In the data rows, 128 means zero.
The table, row by row:
[203 173 100 201 102 132 163 101 165 113 109 123 188 111 120  67 144  90
 186 172 175 124 193 185 143 177 113  75 158 121  93 181]
[192 162  55 128 140  83 196 130  54 152  98  86 157 163 152  41 106 130
  46 232 158 184  81 116 165 103 112 189 119  94 182  89]
[ 65  20 253 150  66 255  85 136 180 115 144  57  78 152  49 118 153 153
  69  44 150 113 182 102  77   0 161 170 134 203 101  71]
[191 149  90 138 155  71 185 114  48 160  78  88 150 159 118  40 126 108
  60 237 153 193  92 105 183 125  74 192 139  94 175  88]
[137 145 159 115 158  85 205 132  87  83 106  78 102 131 142  42 106 157
  72 176 146 190 129 127 150  46  94 202 154  94 178  69]
[196 125 120 174 143  78 201 157  94  98 156  27 162 169  38  12 147  88
 132 155 141 151 139 143 159  94 103 205 109  48 147  90]
[179 174  77 158 142  60 183 138  64 172 100  66 167 149 113  56  98 139
 119 186 177 149 117 133 138 131  90 139 128 110 171 134]
[133  90 149 128 131 154 107  89 123 162 142  98 156 201 126 128 121  86
 121 117 151 134 159  94 121 100 151 146 130 169 109 142]
[189 112 144 145 132 117 193 144 109  84 188  75 135 181  39  20 152  80
 160 110 144 130 117 167 122  38  73 190 128  72 144 131]
[ 84  59 163 109  60 253  86 146 159 128 117 120 101 110  72 117 120 119
  81  43 154 122 152 102  77  35 149 141 114 162  75 121]
[138 189 125 145  94 107 190 142 133  96  95  97 123 135 109  95 131 151
  31 187 171 184  78  84 130  47 105 173 141 114 158  66]
[182 136  47 151 117 126 124 114 105 133 148 127 170 169 127  92 100  95
 155 174 160  99 154 143 137 184  93 131 151  94 133 151]
[167  15 123 163 104 197  93 109 108 189 102  41 121 179 102 132  82 119
 134  97 153  92 136 102  77  94 137 117 116 185 109 103]
[152 129 148 158 120 204 117  64 154 164  86 137 108  69 138 131  96  91
 183 118 165 109 135 145 115 131 114  50 171 170  88 125]
[173  61 156 155 152 178 107 104 135 180 135  81 145 203 100  95  71 121
 166 118 137 103 111  78 117  90 134 129 149 151  83 156]
[129 152 171 167  97 172 158  85 164  59 148 161 122 119  94  90 146  98
 137 145 163 130 201 175 115 109  83 149 168 118 103 145]
[131  51 139 136 110 179  91 127 141 189  31  74  82  89 157 167 107 153
  44 113 154 114 101  46  91 100 177 117  97 216 160  95]
[162 149 184 150 100 168 207  76 174  98 144 128 152  55  75  66 140  78
 184 114 195 111 189 207  81 129 140  96 140 115 100 199]
[119   0 239 143  83 213 159 126 136  95 127  85  90 129  71 120 149 180
  87  45 113 149 178 115 118  13  93 168 141 129  99  89]
[169 108 183 180  78 225  83  89 198 147  95 117 105  64 106 104 118 132
 165  91 162  96 181 175  62 125 154  73 142 186  97 145]
[155  95 173 130 138 172  93 148 110 175  90  75  82  93 171 127  79 176
  63 134 163 150 125  65 138 104 128 147 141 149 128  61]
[202  59 172 130 113 180 111 119  95 196 106  88 171 190  96  54  85  80
 123 128 130 136 159  83 127 108 130 146 122 173  80 125]
[138 152 125 121 139 113 205 113  89 116 126 114  70 102  92  89 147 165
  91 154 171 169 113 158 130  48 123 201 122  63 180  77]
[192 146 110 189  99  95 153 108 146 161  95 160 173 129 113  92 116  60
 204 139 196  93 153 134 111 139  95  69 155 149  50 150]
[199 162 123 166 164 118 178 114 140 145 103 130 156  98 135  85 125  77
 223 110 174  97 156 167  91 141 112  85 139 142 106 131]
[114 133 165 125  98 154 226 195 114  85 108 112 105  94  79  66 141 134
  66 144 164 160 118 139 155  48 112 170 152  81 176  74]
[161 106 173 140 111 212  90 124 135 183  48  78  82 115 179 148  66 165
  24 175 144 117  95  69  86  97 188 157 138 193 124  81]
[122  58 180 137 103 228  91 158 126 204  35 103  73  92 157 144 111 197
  39 145 124 137  93  74 115  90 141 140 171 220 142 103]
[148  54 187 164 112 163  62 111 146 190 162  83 188 152 125 120  98 113
 154 127 139 127 154 116  91 107 134 156 108 186 102 126]
[134  92 161 171 115 210 115 112 141 154  97 141 101 100 124 138 102 141
 163  81 132  78 127 122  66 120 108 108 145 148 133 118]
[126  66 164 123 111 164  96 136  92 176  76 116  58  92 162 134 100 170
  69 162 165 108 120  39  99  88 188 161 126 152 148 103]
[125 147 161 149  80 157 165 127 113  98 144 126 114  86  68  71 132  69
 141 107 153 129 202 176 104 100 136 141 154 100 113  86]
[237 194 118 171 162 167 185  45 188 169 109 122 167 113 123  53 104  37
 229 185 207 106 157 183  83 198  92 106 143 131  79 103]
[175 191  92 172 133 152 159 110 105 160  71 151 120  33 161  69 124 125
 141 206 182 143 138 118 117 157 151  68 118 179 120 117]
[156  95  93 157 140 113 222 154  83  89 165  58 171 221  64  18 130  78
 154 146 149 120 136 156 155  73  69 197 108  76 122 161]
Each row mixes 2 hidden patterns of the same size, each with a weight. Each row also carries a little noise. Patterns are numbered from 0, in the order they first appear below.
Rows drawn again from the table, each followed by the numbers of its patterns, largest weight first:
[137 145 159 115 158  85 205 132  87  83 106  78 102 131 142  42 106 157
  72 176 146 190 129 127 150  46  94 202 154  94 178  69] 0 1
[167  15 123 163 104 197  93 109 108 189 102  41 121 179 102 132  82 119
 134  97 153  92 136 102  77  94 137 117 116 185 109 103] 2 3
[138 189 125 145  94 107 190 142 133  96  95  97 123 135 109  95 131 151
  31 187 171 184  78  84 130  47 105 173 141 114 158  66] 0 1
[155  95 173 130 138 172  93 148 110 175  90  75  82  93 171 127  79 176
  63 134 163 150 125  65 138 104 128 147 141 149 128  61] 2 0
[114 133 165 125  98 154 226 195 114  85 108 112 105  94  79  66 141 134
  66 144 164 160 118 139 155  48 112 170 152  81 176  74] 1 0
[156  95  93 157 140 113 222 154  83  89 165  58 171 221  64  18 130  78
 154 146 149 120 136 156 155  73  69 197 108  76 122 161] 3 1
[129 152 171 167  97 172 158  85 164  59 148 161 122 119  94  90 146  98
 137 145 163 130 201 175 115 109  83 149 168 118 103 145] 1 4
[196 125 120 174 143  78 201 157  94  98 156  27 162 169  38  12 147  88
 132 155 141 151 139 143 159  94 103 205 109  48 147  90] 3 1
[126  66 164 123 111 164  96 136  92 176  76 116  58  92 162 134 100 170
  69 162 165 108 120  39  99  88 188 161 126 152 148 103] 2 0
[169 108 183 180  78 225  83  89 198 147  95 117 105  64 106 104 118 132
 165  91 162  96 181 175  62 125 154  73 142 186  97 145] 4 2
[ 84  59 163 109  60 253  86 146 159 128 117 120 101 110  72 117 120 119
  81  43 154 122 152 102  77  35 149 141 114 162  75 121] 2 1
[182 136  47 151 117 126 124 114 105 133 148 127 170 169 127  92 100  95
 155 174 160  99 154 143 137 184  93 131 151  94 133 151] 3 4
[203 173 100 201 102 132 163 101 165 113 109 123 188 111 120  67 144  90
 186 172 175 124 193 185 143 177 113  75 158 121  93 181] 4 3
[161 106 173 140 111 212  90 124 135 183  48  78  82 115 179 148  66 165
  24 175 144 117  95  69  86  97 188 157 138 193 124  81] 2 0
[152 129 148 158 120 204 117  64 154 164  86 137 108  69 138 131  96  91
 183 118 165 109 135 145 115 131 114  50 171 170  88 125] 4 2
[175 191  92 172 133 152 159 110 105 160  71 151 120  33 161  69 124 125
 141 206 182 143 138 118 117 157 151  68 118 179 120 117] 4 0
[119   0 239 143  83 213 159 126 136  95 127  85  90 129  71 120 149 180
  87  45 113 149 178 115 118  13  93 168 141 129  99  89] 1 2
[192 162  55 128 140  83 196 130  54 152  98  86 157 163 152  41 106 130
  46 232 158 184  81 116 165 103 112 189 119  94 182  89] 0 3
[162 149 184 150 100 168 207  76 174  98 144 128 152  55  75  66 140  78
 184 114 195 111 189 207  81 129 140  96 140 115 100 199] 4 1
[191 149  90 138 155  71 185 114  48 160  78  88 150 159 118  40 126 108
  60 237 153 193  92 105 183 125  74 192 139  94 175  88] 0 3
[125 147 161 149  80 157 165 127 113  98 144 126 114  86  68  71 132  69
 141 107 153 129 202 176 104 100 136 141 154 100 113  86] 1 4
[202  59 172 130 113 180 111 119  95 196 106  88 171 190  96  54  85  80
 123 128 130 136 159  83 127 108 130 146 122 173  80 125] 2 3
[199 162 123 166 164 118 178 114 140 145 103 130 156  98 135  85 125  77
 223 110 174  97 156 167  91 141 112  85 139 142 106 131] 4 3
[131  51 139 136 110 179  91 127 141 189  31  74  82  89 157 167 107 153
  44 113 154 114 101  46  91 100 177 117  97 216 160  95] 2 0
[122  58 180 137 103 228  91 158 126 204  35 103  73  92 157 144 111 197
  39 145 124 137  93  74 115  90 141 140 171 220 142 103] 2 0
[138 152 125 121 139 113 205 113  89 116 126 114  70 102  92  89 147 165
  91 154 171 169 113 158 130  48 123 201 122  63 180  77] 1 0
[ 65  20 253 150  66 255  85 136 180 115 144  57  78 152  49 118 153 153
  69  44 150 113 182 102  77   0 161 170 134 203 101  71] 2 1
[189 112 144 145 132 117 193 144 109  84 188  75 135 181  39  20 152  80
 160 110 144 130 117 167 122  38  73 190 128  72 144 131] 1 3
[179 174  77 158 142  60 183 138  64 172 100  66 167 149 113  56  98 139
 119 186 177 149 117 133 138 131  90 139 128 110 171 134] 3 0
[134  92 161 171 115 210 115 112 141 154  97 141 101 100 124 138 102 141
 163  81 132  78 127 122  66 120 108 108 145 148 133 118] 2 4
